[[-19  47 -24   5]
 [-23   7  40  23]
 [-15  39 -28  -1]
 [-19   3  54  23]
 [-16  39 -21   2]
 [-13   6  26   8]
 [-19   2  54  23]
 [-10   8  -6  -4]
 [-15   8  31  13]
 [-17  16  31  16]
 [-15  17  22  12]
 [-21   2  42  21]]
|
[[  5 -24  47 -19]
 [ 23  40   7 -23]
 [ -1 -28  39 -15]
 [ 23  54   3 -19]
 [  2 -21  39 -16]
 [  8  26   6 -13]
 [ 23  54   2 -19]
 [ -4  -6   8 -10]
 [ 13  31   8 -15]
 [ 16  31  16 -17]
 [ 12  22  17 -15]
 [ 21  42   2 -21]]

[[-29 -26  34  32]
 [-15  18  16  -3]
 [-14  10  19 -19]
 [ 24   8  19 -24]
 [  6  18  20  -1]
 [-23 -24 -20   9]
 [ 24  14  12 -30]
 [-26  36   3   9]
 [ 15  17 -19  19]
 [ 29 -24  38 -11]
 [  2 -32 -16 -53]
 [  6  20  17  -1]]
|
[[ 32  34 -26 -29]
 [ -3  16  18 -15]
 [-19  19  10 -14]
 [-24  19   8  24]
 [ -1  20  18   6]
 [  9 -20 -24 -23]
 [-30  12  14  24]
 [  9   3  36 -26]
 [ 19 -19  17  15]
 [-11  38 -24  29]
 [-53 -16 -32   2]
 [ -1  17  20   6]]

[[-19  44]
 [ -6 -54]
 [ 39  41]
 [ -1 -36]
 [-31 -16]
 [ -9 -45]
 [-21  -6]
 [ -8 -17]
 [-16  16]
 [-23 -50]
 [-13 -36]]
|
[[ 44 -19]
 [-54  -6]
 [ 41  39]
 [-36  -1]
 [-16 -31]
 [-45  -9]
 [ -6 -21]
 [-17  -8]
 [ 16 -16]
 [-50 -23]
 [-36 -13]]

[[ 14   6 -14 -25 -21 -24 -29 -15 -10]
 [  3  -1  -9  10  -2 -29 -32 -24 -41]
 [-32 -26 -41 -40 -35 -33 -43 -16 -50]
 [ 53  10   8   4 -18 -10 -15 -26 -27]]
|
[[-10 -15 -29 -24 -21 -25 -14   6  14]
 [-41 -24 -32 -29  -2  10  -9  -1   3]
 [-50 -16 -43 -33 -35 -40 -41 -26 -32]
 [-27 -26 -15 -10 -18   4   8  10  53]]

[[  6  -1  10   0   5 -15]
 [  5  -6 -42   0  -5  20]
 [  0  23  40  -5  -6  13]
 [-12  10  18   4   4 -13]
 [-16 -11  -4   0  -4 -26]
 [ -1  -9 -14   2   1 -58]
 [  1 -27  24   1  -1  16]
 [-15   0   4  -2   2  12]
 [  1 -21  -1  -7  10  10]
 [  0   5  11  -3  -6  -4]
 [ 12   2 -25  -2  -4  -7]]
|
[[-15   5   0  10  -1   6]
 [ 20  -5   0 -42  -6   5]
 [ 13  -6  -5  40  23   0]
 [-13   4   4  18  10 -12]
 [-26  -4   0  -4 -11 -16]
 [-58   1   2 -14  -9  -1]
 [ 16  -1   1  24 -27   1]
 [ 12   2  -2   4   0 -15]
 [ 10  10  -7  -1 -21   1]
 [ -4  -6  -3  11   5   0]
 [ -7  -4  -2 -25   2  12]]

[[ -4  23 -14   0 -43]
 [ 18  22 -52   2  -9]
 [-20   4  16  -1  15]
 [ 36  28 -36 -19 -17]
 [ 40  32 -31  48  31]
 [-23   5   4   5 -56]
 [ -4   5   8  -3   9]
 [ 45  13 -26  17  28]]
|
[[-43   0 -14  23  -4]
 [ -9   2 -52  22  18]
 [ 15  -1  16   4 -20]
 [-17 -19 -36  28  36]
 [ 31  48 -31  32  40]
 [-56   5   4   5 -23]
 [  9  -3   8   5  -4]
 [ 28  17 -26  13  45]]
---
[[-64  45  -5  46  -6  18  21  16  -7  26  -1  38]
 [-18 -16  46  15  44 -24 -60  50 -36  48 -11  44]
 [-31   2  -4  26  10 -28 -36  54  -2  26  10  40]
 [-63  29   9  27   8  21   6  17 -21  32  -4  28]
 [-68   1 -43  -6 -13  -9 -26  54  11   8  27   5]
 [-44  38 -26  60 -17 -17   4  39  18  15  11  53]]
|
[[ 45  -5  46  -6  18  21  16  -7  26  -1  38 -64]
 [-16  46  15  44 -24 -60  50 -36  48 -11  44 -18]
 [  2  -4  26  10 -28 -36  54  -2  26  10  40 -31]
 [ 29   9  27   8  21   6  17 -21  32  -4  28 -63]
 [  1 -43  -6 -13  -9 -26  54  11   8  27   5 -68]
 [ 38 -26  60 -17 -17   4  39  18  15  11  53 -44]]

[[ 20   0  13  33  22  43 -25  -2 -10  20  40]
 [ -8 -20  42  34   8  34 -32  48  -3  38  33]
 [  2  21 -45 -49  -5 -23  26 -48   1 -35 -35]
 [ 48  35 -34 -13  47 -35  29 -57   3 -26  27]
 [-28 -26  27   7 -35  32 -36  65 -26   2 -18]]
|
[[  0  13  33  22  43 -25  -2 -10  20  40  20]
 [-20  42  34   8  34 -32  48  -3  38  33  -8]
 [ 21 -45 -49  -5 -23  26 -48   1 -35 -35   2]
 [ 35 -34 -13  47 -35  29 -57   3 -26  27  48]
 [-26  27   7 -35  32 -36  65 -26   2 -18 -28]]

[[ 10   8]
 [ 33  -5]
 [ 59 -18]
 [ 61 -50]
 [ 23   6]
 [ 38 -38]
 [ 13 -22]
 [  8  14]
 [ 25 -30]
 [  9  14]
 [ 33 -27]
 [  0 -13]]
|
[[  8  10]
 [ -5  33]
 [-18  59]
 [-50  61]
 [  6  23]
 [-38  38]
 [-22  13]
 [ 14   8]
 [-30  25]
 [ 14   9]
 [-27  33]
 [-13   0]]

[[ 2 -6  2  5 -3 -3  3  6]
 [ 0  3 -2 -2  2  3  2  1]
 [15  5 -1 -7  1  3 -5 49]
 [22 -2  2 -3 -2  0 -3 72]]
|
[[-6  2  5 -3 -3  3  6  2]
 [ 3 -2 -2  2  3  2  1  0]
 [ 5 -1 -7  1  3 -5 49 15]
 [-2  2 -3 -2  0 -3 72 22]]

[[ -1   3   0   8  -5   2]
 [ -3   2   1  13  -4   3]
 [ -6  -7   4   9  -2   3]
 [ -4  -6   3  12  -1   5]
 [-16 -28 -13  14   1   9]
 [  7 -11  54  -7  34 -12]
 [-10 -28  32  -4  32   7]
 [  7  32 -20  -2 -31  -5]]
|
[[  3   0   8  -5   2  -1]
 [  2   1  13  -4   3  -3]
 [ -7   4   9  -2   3  -6]
 [ -6   3  12  -1   5  -4]
 [-28 -13  14   1   9 -16]
 [-11  54  -7  34 -12   7]
 [-28  32  -4  32   7 -10]
 [ 32 -20  -2 -31  -5   7]]

[[  4  18 -39  15  10   6 -64]
 [  4  18 -39  -3  10   6  12]
 [-23  18 -39  -3  10   6  16]]
|
[[ 18 -39  15  10   6 -64   4]
 [ 18 -39  -3  10   6  12   4]
 [ 18 -39  -3  10   6  16 -23]]

[[  0   1   9  -6   9  10  -3 -31   0   1   1  -1   2  -7  14]
 [  5   5  -5 -24 -32  -2  23   9  -1  23   9  44 -10  11   6]
 [ -3   4  -3  25  10  13 -25  -2   3  -9 -38 -34   8 -16 -28]
 [-38  11 -26 -38  60  -8   6 -14  -8  35 -43   9  -9 -18 -14]]
|
[[  1   9  -6   9  10  -3 -31   0   1   1  -1   2  -7  14   0]
 [  5  -5 -24 -32  -2  23   9  -1  23   9  44 -10  11   6   5]
 [  4  -3  25  10  13 -25  -2   3  -9 -38 -34   8 -16 -28  -3]
 [ 11 -26 -38  60  -8   6 -14  -8  35 -43   9  -9 -18 -14 -38]]

[[  6   3  -8   9  19  17  18   9  34]
 [-18  -7  -2 -10 -16 -17   0   8 -15]
 [ -5   1 -15  -1  -8 -33  61  16 -10]
 [-23  27   4  18   9 -13  28  15  38]]
|
[[  3  -8   9  19  17  18   9  34   6]
 [ -7  -2 -10 -16 -17   0   8 -15 -18]
 [  1 -15  -1  -8 -33  61  16 -10  -5]
 [ 27   4  18   9 -13  28  15  38 -23]]
